x =
[[126 113 138 114 118 119 119 122 114 113 135 136 136]
 [135 126 116 129 123 134 128 126 130 118 138 121 141]
 [147 110 132 108 109 111 111 122 116 101 130 131 134]
 [124 126 131 130 129 113 130 129 123 128 122 135 127]
 [112 126 141 130 129 135 128 129 123 132 127 140 129]]
x[0][0] -> 126
x[1][2] -> 116
x[2][4] -> 109
x[0][12] -> 136
x[4][11] -> 140
x[:, 8] -> [114, 130, 116, 123, 123]
x[2][1] -> 110
x[2] -> [147, 110, 132, 108, 109, 111, 111, 122, 116, 101, 130, 131, 134]
x[0][6] -> 119
x[1][0] -> 135
x[:, 9] -> [113, 118, 101, 128, 132]
x[2][5] -> 111
x[2][3] -> 108
x[0][9] -> 113
x[1][3] -> 129
x[2][0] -> 147
x[:, 5] -> [119, 134, 111, 113, 135]
x[0][4] -> 118
x[4] -> [112, 126, 141, 130, 129, 135, 128, 129, 123, 132, 127, 140, 129]
x[4][3] -> 130
x[3][1] -> 126
x[3][6] -> 130
x[2][11] -> 131
x[2][7] -> 122

m = [145 152 134 120  99]
m[-5]: 145
m[1]: 152
m[3]: 120
m[-1]: 99

M =
[[122 133 146 133 131 137 128 126 111 136 122 110 120]
 [124 128 126 133 129 126 117 138 137 126 147 137 137]
 [115 127 115 127 140 128 124 137 123 138 137 112 137]
 [115 127 115 126 140 128 124 138 122 138 137 112 137]
 [133 110 129 116 131 120 120 133 113 141 135 125 136]
 [125 111 132 135 128 124 141 157 119 126 128 134 116]
 [102 126 129 116 132 128 128 136 122 136 112 137 136]
 [121 127 141 122 102 125 122 131 129 127 145 135 135]
 [135 118 130 116 108 121 126 122 146 131 124 129 139]
 [113 126 137 118 129 128 124 127 123 123 136 110 141]
 [148 127 114 119 146 128 123 110 133 130 129 134 138]
 [122 138 137 134 128 139 126 143 142 118 127 112 138]
 [127 132 130 138 139 146 128 135 140 115 140 114 128]
 [147 137 124 136 130 125 124 116 114 137 130 112 114]]
Indices start at 0.
(0, 0)	122
(9, 2)	137
(7, 8)	129
(13, 10)	130
(0, 3)	133
(3, 11)	112
(2, 3)	127
(9, 6)	124
(7, 2)	141
(8, 12)	139
(13, 4)	130
(10, 6)	123
(5, 6)	141
(12, 9)	115
(1, 9)	126
(0, 4)	131
(7, 12)	135
(3, 1)	127
(11, 1)	138
(11, 5)	139
(4, 12)	136
(5, 9)	126
(9, 9)	123
(8, 6)	126
(5, 0)	125
(13, 12)	114
(12, 2)	130
(5, 7)	157
(10, 1)	127
(5, 10)	128
(10, 8)	133
(4, 10)	135
(0, 7)	126
(8, 0)	135
(6, 11)	137
(1, 12)	137
(4, 8)	113

B =
115	123	142	120	140
117	147	125	150	138
143	120	113	131	112
130	134	119	142	127
143	117	112	126	114
118	143	133	146	143
134	130	118	138	127
133	123	119	130	119
126	127	120	140	129
136	123	110	136	124
135	150	127	146	130
118	108	135	113	113
123	116	128	119	118
B[-13,0]	115
B[9]	[136, 123, 110, 136, 124]
B[-8,-2]	146
B[11,0]	118
B[-5,1]	127
B[2]	[143, 120, 113, 131, 112]
B[:, -2]	[120, 150, 131, 142, 126, 146, 138, 130, 140, 136, 146, 113, 119]
B[:, 2]	[142, 125, 113, 119, 112, 133, 118, 119, 120, 110, 127, 135, 128]
B[:, 4]	[140, 138, 112, 127, 114, 143, 127, 119, 129, 124, 130, 113, 118]
B[5,-1]	143
B[-9,1]	117
B[-5]	[126, 127, 120, 140, 129]
B[10,3]	146
B[-6]	[133, 123, 119, 130, 119]
B[6,-3]	118
B[-2,-2]	113
B[-1,-2]	119
B[3,-5]	130
B[-8,2]	133
B[-6,-3]	119
B[-9]	[143, 117, 112, 126, 114]
B[-3]	[135, 150, 127, 146, 130]

data = [131 129 146 147 120 124 123 149 130 144 145 110 127]
data[0]	131
data[2]	146
data[6]	123
data[9]	144
data[12]	127

arr = [133 131 133 153 123 128 122 131 126 105 131 126 135 130 138 117]
arr[0] -> 133
arr[-2] -> 138
arr[-7] -> 105
arr[-8] -> 126
arr[12] -> 135
arr[-9] -> 131

W =
[[108 145 124 126 125 155]
 [104 125 116 124 133 132]
 [103 147 129 126 110 153]
 [111 144 126 126 115 148]
 [153 138 121 128 120 122]]
Rows and columns are counted from 0.
(0, 0): 108
(3, 5): 148
(3, 1): 144
(1, 2): 116
(4, 5): 122
(4, 4): 120
(4, 0): 153
(3, 3): 126
(0, 4): 125
(2, 1): 147
(2, 5): 153
